0: tensor([088, 146, 153, 141, 159, 145, 148, 120, 101, 159, 139, 140, 117, 152, 106, 125, 158, 123,
        098, 102, 103, 125, 124, 140])
1: tensor([117, 109, 146, 152, 108, 108, 120, 137, 073, 136, 118, 151, 163, 158, 126, 110, 183, 125,
        133, 149, 088, 126, 120, 084])
2: tensor([104, 185, 160, 129, 113, 154, 159, 068, 099, 136, 183, 106, 115, 150, 124, 120, 154, 117,
        088, 059, 114, 159, 133, 134])
3: tensor([117, 142, 113, 125, 138, 147, 156, 137, 122, 152, 131, 131, 130, 105, 130, 097, 118, 123,
        111, 134, 129, 153, 128, 115])
4: tensor([114, 139, 148, 154, 100, 113, 096, 093, 101, 101, 131, 166, 118, 166, 126, 157, 200, 138,
        133, 104, 116, 096, 131, 119])
5: tensor([166, 110, 128, 103, 146, 120, 126, 170, 168, 096, 120, 080, 149, 116, 125, 142, 084, 137,
        150, 169, 153, 126, 125, 175])
6: tensor([126, 113, 168, 131, 124, 103, 122, 148, 113, 104, 120, 110, 181, 154, 126, 131, 132, 114,
        136, 158, 098, 139, 105, 102])
7: tensor([134, 127, 184, 126, 135, 120, 116, 130, 133, 080, 138, 085, 151, 172, 105, 160, 149, 122,
        133, 132, 132, 114, 107, 143])
8: tensor([115, 112, 095, 149, 107, 136, 098, 109, 109, 150, 103, 193, 087, 125, 135, 134, 172, 137,
        138, 108, 141, 100, 151, 108])
9: tensor([112, 141, 143, 135, 135, 130, 155, 129, 111, 143, 128, 121, 150, 137, 120, 105, 128, 125,
        119, 134, 101, 155, 125, 114])
10: tensor([118, 130, 067, 141, 103, 164, 120, 105, 079, 186, 127, 177, 123, 096, 143, 086, 182, 139,
        121, 125, 131, 126, 162, 106])
11: tensor([147, 114, 123, 093, 167, 121, 135, 174, 194, 117, 132, 110, 112, 104, 117, 151, 067, 123,
        156, 141, 142, 123, 126, 198])
12: tensor([126, 129, 096, 140, 091, 144, 130, 107, 076, 162, 119, 145, 167, 112, 152, 082, 152, 140,
        124, 151, 111, 156, 139, 068])
13: tensor([144, 115, 093, 124, 127, 122, 139, 144, 140, 142, 107, 157, 132, 108, 139, 117, 096, 131,
        141, 150, 131, 136, 131, 119])
14: tensor([162, 127, 068, 111, 112, 141, 142, 153, 144, 151, 124, 106, 163, 069, 158, 067, 073, 132,
        134, 176, 143, 167, 138, 106])
15: tensor([143, 121, 146, 113, 144, 111, 116, 134, 184, 088, 132, 114, 089, 151, 116, 182, 085, 127,
        146, 102, 151, 117, 115, 161])
16: tensor([148, 153, 066, 112, 112, 164, 147, 125, 127, 150, 148, 101, 134, 068, 153, 075, 094, 137,
        104, 140, 160, 167, 154, 119])
17: tensor([113, 149, 124, 133, 140, 128, 112, 093, 146, 122, 144, 133, 049, 144, 122, 162, 158, 147,
        128, 058, 142, 086, 147, 182])
18: tensor([124, 136, 137, 121, 154, 118, 163, 140, 149, 132, 140, 115, 135, 124, 130, 118, 092, 129,
        111, 128, 115, 145, 111, 136])
19: tensor([103, 120, 189, 134, 127, 119, 131, 116, 100, 112, 128, 160, 125, 185, 115, 147, 170, 112,
        126, 101, 086, 115, 104, 117])
20: tensor([130, 171, 122, 109, 151, 149, 167, 137, 143, 150, 164, 076, 137, 105, 137, 105, 086, 118,
        093, 108, 123, 171, 126, 136])
21: tensor([158, 145, 105, 101, 121, 124, 133, 136, 186, 093, 144, 095, 103, 102, 143, 144, 071, 128,
        144, 126, 168, 138, 131, 165])
22: tensor([143, 122, 103, 121, 132, 141, 149, 169, 140, 151, 113, 119, 149, 081, 118, 101, 096, 126,
        126, 162, 133, 144, 125, 147])
23: tensor([130, 114, 148, 104, 175, 118, 162, 193, 155, 127, 121, 119, 146, 107, 114, 129, 073, 121,
        128, 158, 119, 131, 130, 175])
24: tensor([111, 136, 142, 131, 145, 124, 120, 108, 137, 122, 130, 155, 070, 145, 127, 161, 161, 143,
        132, 068, 131, 083, 138, 177])
25: tensor([125, 171, 121, 113, 139, 150, 168, 128, 141, 142, 161, 077, 132, 097, 134, 103, 079, 122,
        093, 112, 125, 169, 119, 149])
26: tensor([109, 139, 160, 129, 161, 143, 139, 155, 126, 151, 126, 108, 155, 114, 102, 127, 142, 129,
        113, 130, 119, 108, 139, 182])
27: tensor([109, 136, 157, 135, 127, 122, 134, 070, 127, 121, 147, 156, 070, 163, 126, 157, 142, 124,
        119, 064, 120, 117, 126, 106])
28: tensor([128, 152, 165, 128, 122, 117, 146, 089, 148, 096, 167, 097, 095, 166, 133, 162, 108, 109,
        110, 083, 123, 140, 115, 116])
29: tensor([121, 136, 167, 155, 099, 108, 102, 095, 099, 086, 135, 149, 111, 186, 130, 167, 190, 138,
        128, 098, 114, 101, 125, 112])
30: tensor([109, 141, 097, 135, 133, 142, 120, 094, 126, 165, 131, 164, 057, 113, 150, 135, 151, 135,
        113, 073, 147, 118, 147, 109])
31: tensor([087, 138, 145, 152, 154, 135, 136, 124, 101, 167, 123, 154, 120, 142, 114, 122, 172, 116,
        102, 096, 102, 124, 132, 124])
32: tensor([130, 124, 182, 119, 169, 105, 152, 143, 167, 097, 136, 085, 121, 156, 111, 172, 083, 114,
        121, 119, 119, 131, 108, 154])
33: tensor([124, 132, 192, 112, 165, 119, 155, 151, 158, 100, 150, 088, 135, 161, 107, 155, 105, 110,
        115, 116, 111, 135, 104, 154])
34: tensor([120, 086, 180, 124, 157, 097, 124, 188, 125, 103, 105, 117, 206, 154, 096, 137, 122, 113,
        141, 191, 095, 121, 112, 130])
35: tensor([127, 131, 171, 133, 127, 116, 131, 138, 108, 108, 142, 088, 189, 166, 116, 126, 143, 115,
        120, 153, 101, 152, 093, 097])
36: tensor([113, 144, 107, 158, 082, 135, 130, 075, 066, 153, 132, 135, 141, 135, 151, 090, 171, 134,
        104, 120, 108, 155, 134, 050])
37: tensor([150, 150, 064, 115, 112, 156, 147, 130, 137, 151, 151, 103, 140, 074, 156, 074, 080, 133,
        120, 140, 163, 172, 146, 118])
38: tensor([106, 131, 120, 141, 146, 135, 122, 116, 129, 158, 127, 158, 079, 119, 120, 140, 141, 131,
        122, 094, 127, 112, 133, 131])
39: tensor([129, 158, 086, 129, 112, 167, 137, 098, 118, 161, 150, 143, 096, 091, 139, 099, 137, 140,
        110, 098, 154, 135, 150, 128])
40: tensor([158, 109, 133, 105, 146, 116, 122, 172, 173, 088, 116, 083, 156, 118, 122, 147, 091, 143,
        157, 171, 145, 113, 123, 167])
41: tensor([147, 103, 132, 113, 131, 115, 106, 153, 161, 093, 107, 104, 141, 132, 126, 143, 117, 136,
        149, 162, 156, 120, 129, 150])
42: tensor([125, 137, 115, 141, 088, 112, 117, 058, 120, 100, 142, 143, 083, 161, 150, 138, 134, 134,
        126, 087, 137, 132, 127, 083])
43: tensor([122, 175, 122, 126, 115, 151, 159, 083, 130, 132, 176, 108, 102, 121, 141, 118, 104, 111,
        095, 080, 131, 161, 131, 121])
44: tensor([110, 120, 124, 139, 124, 121, 118, 122, 097, 144, 113, 149, 152, 132, 128, 104, 159, 136,
        128, 135, 111, 132, 135, 105])
45: tensor([124, 151, 120, 144, 105, 142, 143, 098, 108, 136, 147, 109, 142, 129, 135, 101, 130, 125,
        107, 119, 131, 160, 135, 098])
46: tensor([111, 115, 103, 129, 145, 127, 122, 142, 131, 153, 104, 155, 113, 105, 129, 119, 119, 134,
        120, 134, 133, 127, 141, 127])
47: tensor([146, 133, 102, 120, 107, 156, 121, 132, 131, 133, 127, 109, 154, 100, 144, 103, 106, 129,
        132, 163, 142, 148, 139, 123])
48: tensor([156, 130, 099, 112, 107, 143, 132, 144, 135, 126, 133, 096, 156, 090, 141, 108, 103, 129,
        131, 152, 156, 140, 144, 132])
49: tensor([144, 132, 109, 153, 078, 129, 140, 110, 079, 124, 130, 114, 171, 122, 149, 083, 124, 118,
        113, 159, 118, 180, 107, 032])
50: tensor([151, 096, 132, 091, 181, 108, 121, 221, 199, 121, 103, 112, 162, 094, 107, 150, 073, 137,
        163, 181, 136, 105, 122, 216])
51: tensor([120, 128, 153, 109, 176, 126, 161, 181, 158, 134, 134, 120, 134, 114, 110, 135, 080, 122,
        124, 141, 122, 128, 120, 174])
52: tensor([161, 100, 132, 111, 135, 115, 111, 153, 162, 094, 125, 095, 155, 126, 117, 146, 098, 133,
        153, 164, 148, 123, 119, 148])
53: tensor([102, 130, 129, 148, 111, 127, 122, 077, 093, 150, 131, 176, 091, 168, 131, 131, 174, 128,
        120, 077, 105, 122, 126, 080])
54: tensor([137, 109, 122, 133, 109, 113, 100, 120, 125, 112, 113, 140, 137, 140, 133, 138, 142, 138,
        143, 142, 131, 127, 127, 100])
55: tensor([154, 136, 071, 111, 116, 149, 139, 155, 143, 151, 129, 091, 157, 071, 150, 070, 068, 140,
        126, 170, 151, 160, 145, 120])
56: tensor([118, 148, 085, 131, 107, 170, 125, 099, 100, 163, 140, 146, 107, 102, 140, 100, 151, 137,
        112, 104, 152, 126, 152, 128])
57: tensor([137, 118, 119, 130, 124, 127, 095, 133, 136, 128, 110, 145, 108, 133, 131, 144, 167, 145,
        143, 133, 142, 079, 142, 149])
58: tensor([114, 120, 183, 113, 183, 108, 146, 152, 160, 112, 135, 120, 124, 154, 106, 167, 101, 117,
        119, 111, 116, 115, 105, 164])

tensor([120, 093, 175, 131, 137, 103, 110, 184, 111, 116, 106, 127, 185, 148, 109, 140, 148, 130,
        138, 179, 102, 111, 115, 129]) 34 6 35
tensor([147, 092, 110, 143, 094, 102, 103, 140, 103, 114, 092, 153, 166, 127, 137, 123, 127, 135,
        146, 178, 118, 131, 132, 065]) 54 44 1
tensor([127, 100, 103, 132, 122, 109, 101, 134, 127, 136, 104, 183, 087, 119, 127, 147, 152, 144,
        159, 121, 137, 074, 136, 158]) 57 8 38
tensor([154, 096, 131, 095, 187, 111, 126, 205, 201, 110, 112, 107, 144, 100, 110, 150, 076, 134,
        167, 170, 149, 107, 127, 215]) 50 11 40
tensor([112, 143, 124, 164, 078, 118, 133, 071, 061, 144, 128, 144, 125, 149, 143, 111, 176, 121,
        109, 111, 096, 146, 113, 038]) 36 53 12
tensor([116, 138, 109, 122, 161, 130, 127, 122, 150, 144, 128, 143, 079, 110, 132, 141, 108, 142,
        122, 102, 148, 114, 138, 159]) 38 46 30
tensor([146, 114, 134, 127, 104, 101, 108, 107, 144, 098, 123, 115, 123, 145, 142, 149, 114, 122,
        142, 134, 133, 127, 112, 097]) 54 41 52
tensor([137, 103, 124, 134, 108, 110, 102, 127, 129, 105, 117, 135, 134, 146, 125, 143, 137, 131,
        149, 153, 127, 115, 120, 097]) 54 41 44
tensor([102, 113, 188, 145, 132, 103, 111, 150, 090, 105, 115, 146, 156, 176, 105, 145, 187, 124,
        132, 135, 091, 100, 120, 143]) 19 1 6
tensor([101, 139, 073, 154, 085, 163, 119, 068, 068, 195, 133, 200, 097, 117, 149, 092, 203, 136,
        116, 098, 120, 134, 139, 078]) 10 36 56
tensor([098, 145, 150, 123, 168, 150, 156, 161, 121, 166, 129, 104, 159, 115, 099, 115, 155, 131,
        112, 137, 105, 116, 143, 189]) 26 0 51
tensor([116, 160, 137, 121, 143, 132, 111, 089, 159, 119, 154, 128, 046, 149, 128, 173, 153, 144,
        129, 057, 153, 082, 145, 188]) 17 24 27
tensor([107, 150, 141, 133, 153, 143, 140, 109, 135, 154, 144, 134, 091, 126, 120, 137, 120, 115,
        108, 083, 132, 133, 136, 124]) 38 0 43
tensor([146, 134, 103, 123, 094, 154, 126, 117, 108, 143, 127, 118, 161, 111, 144, 090, 130, 127,
        126, 149, 130, 145, 136, 102]) 47 45 12
tensor([153, 115, 126, 103, 158, 113, 115, 158, 193, 102, 136, 113, 093, 116, 125, 169, 085, 134,
        165, 133, 149, 108, 126, 202]) 11 15 21
tensor([122, 113, 178, 133, 135, 104, 121, 116, 124, 098, 122, 146, 116, 167, 112, 163, 142, 115,
        137, 107, 115, 112, 119, 137]) 19 7 29
tensor([135, 137, 109, 132, 114, 147, 102, 121, 138, 143, 128, 119, 099, 113, 124, 135, 158, 140,
        138, 119, 160, 093, 152, 160]) 57 38 56
tensor([145, 148, 075, 126, 100, 135, 130, 093, 148, 122, 143, 120, 087, 098, 159, 121, 093, 133,
        124, 117, 161, 139, 139, 111]) 39 37 16
tensor([142, 118, 148, 125, 112, 102, 111, 098, 153, 078, 136, 126, 080, 157, 131, 172, 109, 118,
        143, 102, 146, 117, 105, 125]) 15 28 42
tensor([167, 128, 124, 107, 124, 112, 128, 133, 183, 090, 136, 091, 106, 125, 136, 153, 077, 121,
        147, 129, 156, 135, 123, 153]) 21 15 52
tensor([126, 134, 146, 135, 125, 130, 148, 131, 095, 144, 124, 112, 185, 134, 119, 094, 137, 117,
        115, 157, 106, 150, 114, 104]) 9 35 44
tensor([142, 122, 115, 104, 164, 118, 143, 163, 182, 128, 136, 111, 112, 096, 124, 142, 079, 128,
        144, 136, 142, 121, 128, 189]) 11 51 23
tensor([114, 112, 085, 143, 116, 131, 109, 109, 111, 166, 103, 190, 087, 114, 139, 131, 168, 132,
        134, 113, 133, 101, 148, 106]) 8 30 38
tensor([150, 137, 076, 128, 085, 141, 116, 096, 131, 132, 131, 123, 121, 098, 157, 109, 111, 137,
        133, 130, 151, 138, 143, 097]) 47 48 39
tensor([112, 116, 165, 141, 138, 117, 126, 134, 115, 119, 117, 150, 130, 161, 110, 146, 141, 121,
        123, 115, 103, 119, 120, 121]) 19 31 0
tensor([120, 122, 095, 155, 099, 136, 127, 113, 070, 159, 118, 154, 147, 122, 153, 085, 158, 123,
        123, 141, 109, 148, 135, 066]) 12 36 44
tensor([110, 142, 148, 147, 119, 136, 101, 094, 105, 111, 132, 135, 106, 155, 110, 152, 196, 128,
        122, 097, 129, 094, 143, 135]) 4 29 24
tensor([128, 128, 103, 142, 090, 112, 105, 087, 111, 119, 124, 151, 098, 154, 149, 138, 163, 140,
        139, 111, 124, 120, 135, 086]) 42 54 53
